W =
array([ 2.74, -0.68, -1.21, -0.96, -6.69, -3.32,  1.19, -0.48, -6.63,
       -5.03])
The entry just right of the smallest entry -> -3.32
Find the entry just left of -5.03.
-6.63
Find the first entry from the left.
2.74
The third smallest entry is -5.03
The entry just right of the largest entry -> -0.68
The entry just left of the smallest entry is -0.96
Find the third entry from the right.
-0.48
The minimum -> -6.69
Find the third entry from the left.
-1.21
The entry just left of -0.48: 1.19

M =
[[7491 7620 7368 7225 5214 4385 5170 4383 5620 7891 4407 3684]
 [5839 4894 4963 4893 5329 6368 5776 5299 7238 5325 5985 5223]
 [5966 5909 5784 6542 4597 3896 4650 4645 5540 5288 5905 6220]
 [4706 5712 5323 5191 6281 6103 6216 6250 5535 4430 4728 5875]
 [6682 7566 6895 6256 6247 5489 5988 4727 4292 7747 3347 3661]
 [5884 6227 6396 6505 5227 4162 5269 5561 4301 6010 5432 5536]
 [4513 5411 5445 6773 5020 3157 4269 6049 2286 6159 5693 5664]
 [5322 5749 5217 4988 6563 7059 6885 5358 5631 4244 5003 5066]
 [5859 5260 5819 5137 4818 5016 4973 5487 6248 6116 5740 6341]
 [5703 4597 5188 6644 3704 3255 3648 3461 4770 6159 8252 7090]
 [6841 7758 7186 7141 5830 4769 5594 4691 5046 7247 3989 3806]
 [5535 4927 4717 4683 5917 6820 6395 5257 5698 4713 5676 4878]
 [5427 5652 5091 3936 6986 7720 7476 6088 4547 4506 3781 4329]
 [6474 6887 6413 8035 4250 2963 4019 4349 6632 5273 5738 5518]
 [6715 6113 6084 5982 4538 4232 4840 4637 5217 4946 5122 5425]]
Counting starts at 1.
Find the entry just left of 4538.
5982
Find the entry directly below 4893.
6542
Find the entry directly below the smallest entry.
5631
The entry in the bottom-right corner: 5425
The entry just left of the largest entry: 6159
Find the entry at row 1, column 2.
7620
Find the entry directly above the smallest entry.
4301
The entry in row 3 and column 1: 5966
The entry directly above 4506: 4713
Find the entry in the top-right corner.
3684
Find the entry in the top-left corner.
7491
Find the entry in row 2 and column 1.
5839
The top entry of the column that holds the smallest entry: 5620
The entry directly above 4269 is 5269
The entry in the bottom-left corner -> 6715
Find the bottom entry of the column that holds the largest entry.
5122
The entry directly above 4963 is 7368
Find the entry just left of 3255.
3704
The entry in row 3 and column 2: 5909
The entry in row 2 and column 2: 4894
Find the entry just right of 7186.
7141
Find the entry directly below 7476.
4019
Find the entry just right of 6895.
6256
Find the entry just left of 5214.
7225
Find the entry directly above 3661.
5875
The entry in row 2 and column 3: 4963
Find the entry directly above 7476.
6395
The entry directly below the largest entry -> 3989
The entry directly above 6632: 4547
Find the top entry of the column that holds the largest entry.
4407

Read these off the matrix that follows.
1) Which number is the third entry in reading order?
2) Which number is the second smallest entry?
3) Which number is the entry just left of -2.14?
4) Which number is the entry just right of -1.22?
5) Which number is the second largest entry?
6) Which number is the entry just left of 0.32?
7) Which number is the entry just left of 2.11?
8) Which number is the entry just left of the largest entry?
[[-3.00  5.01  2.34  2.58 -1.53  1.70 -0.65 -2.08 -3.95  0.81  0.59  0.26
  -4.62 -1.06  1.24 -2.23]
 [ 0.83 -1.82  1.81  2.42  0.61  4.12  0.21 -1.37 -0.50 -1.86 -2.48 -2.93
  -3.50  2.98 -2.29  0.49]
 [ 1.87 -5.93 -0.06  0.32  0.52  2.08 -0.01  2.11 -0.51 -8.19 -2.14 -1.80
  -3.09  0.60 -0.19  1.20]
 [ 2.30 -5.61  1.31  2.83 -1.22  2.66  0.31  0.06 -1.56 -6.75  1.33 -1.31
  -2.22 -0.66  0.31  0.43]]
1) 2.34
2) -6.75
3) -8.19
4) 2.66
5) 4.12
6) -0.06
7) -0.01
8) -3.00

Questions about the array below.
1) Report the entry just left of 0.16.
2) Report the bottom entry of the column that holds the smallest entry.
3) Report the entry just left of -1.06.
4) Report the top-right entry.
5) Report the bottom-right entry.
6) Report the last entry in the row that holds the largest entry.
7) Report the 1st entry, reading row by row.
8) Report the smallest entry in the last column.
[[-1.28 -3.85 -2.33  0.11  2.33]
 [-6.49 -2.76 -2.64  5.12 -1.06]
 [-2.03 -1.40 -3.07  2.20 -0.01]
 [-0.11 -0.71  1.64 -3.87 -2.02]
 [-0.08 -0.24  2.56  0.81  0.16]]
1) 0.81
2) -0.08
3) 5.12
4) 2.33
5) 0.16
6) -1.06
7) -1.28
8) -2.02

arr = [[-5.98, 2.23, -7.28, -1.18, -2.82, 6.46, -2.19, -3.52], [3.78, -1.90, 3.69, 1.97, 0.29, -4.82, 3.38, 5.28], [1.86, 0.61, -1.37, 2.34, -6.37, -2.62, -3.38, 1.85], [5.66, -2.41, 6.75, 1.33, 2.77, -6.14, 3.71, 4.80], [-5.94, 0.89, -5.38, 0.80, -2.24, 2.90, -4.37, -4.34], [0.03, -0.85, 0.00, 2.63, -2.34, -3.23, -2.07, 0.86], [-2.99, -0.84, 0.04, 0.26, 2.93, 0.19, -1.02, -2.93], [3.33, -0.90, 3.42, 1.98, -1.29, -5.13, -2.92, 0.45], [-0.71, 1.47, -1.13, -1.70, -0.28, 2.53, -2.61, -3.40]]
The first entry in reading order -> -5.98
The entry just right of -2.19 -> -3.52
Report the entry just right of 1.86.
A: 0.61
Report the 4th entry in reading order.
A: -1.18
Report the entry just left of 2.93.
A: 0.26
The entry just right of -2.07 -> 0.86
The entry just right of -6.37 -> -2.62
The entry just left of the largest entry is -2.41
Report the entry just right of 3.33.
A: -0.90
The entry just right of 3.71 -> 4.80
The entry just left of -5.38 -> 0.89
Report the entry just left of -0.28.
A: -1.70
Report the third entry in reading order.
A: -7.28
The entry just right of 2.53 -> -2.61
Report the entry just right of -1.70.
A: -0.28
Report the third largest entry.
A: 5.66
Report the fifth entry in reading order.
A: -2.82

Read these off the array that follows.
1) The fifth entry in reading order?
2) The first entry in reading order?
3) The entry just left of the largest entry?
4) The entry just right of -81.347?
[[78.761, 29.366, -22.017, 264.209, 75.829, -97.287, -66.505, 287.947, -31.223], [267.713, 77.051, 106.886, 198.946, 49.381, 145.918, 80.433, 261.058, 192.729], [233.013, 37.760, 129.195, 286.366, 102.587, 163.736, 69.903, 260.640, 127.269], [83.113, 29.856, -19.041, 267.280, 78.533, -93.164, -51.709, 268.433, -21.286], [169.369, 115.590, 16.770, 243.239, 44.595, -110.825, -69.823, 185.473, -15.399], [138.499, 94.104, -81.347, 245.125, 38.228, -163.943, -40.228, 170.473, -25.971], [162.514, 104.126, 28.108, 237.128, 53.509, -98.778, -55.776, 164.827, -32.809], [230.047, 44.408, 118.633, 287.602, 118.395, 167.203, 71.913, 248.410, 139.014], [238.362, 36.356, 121.589, 284.082, 118.126, 158.209, 63.509, 244.256, 129.110], [237.001, 40.999, 118.068, 293.866, 117.216, 173.457, 77.169, 261.505, 130.622], [120.677, 105.601, -59.824, 275.684, 37.102, -173.823, -33.575, 161.801, -39.479], [95.160, 27.020, -12.759, 272.985, 70.410, -117.692, -58.844, 282.075, -24.020], [271.159, 81.138, 103.816, 202.998, 43.848, 151.532, 77.068, 270.495, 204.908], [120.364, 98.805, -58.195, 244.776, 44.542, -171.709, -27.717, 180.904, -44.746]]
1) 75.829
2) 78.761
3) 118.068
4) 245.125
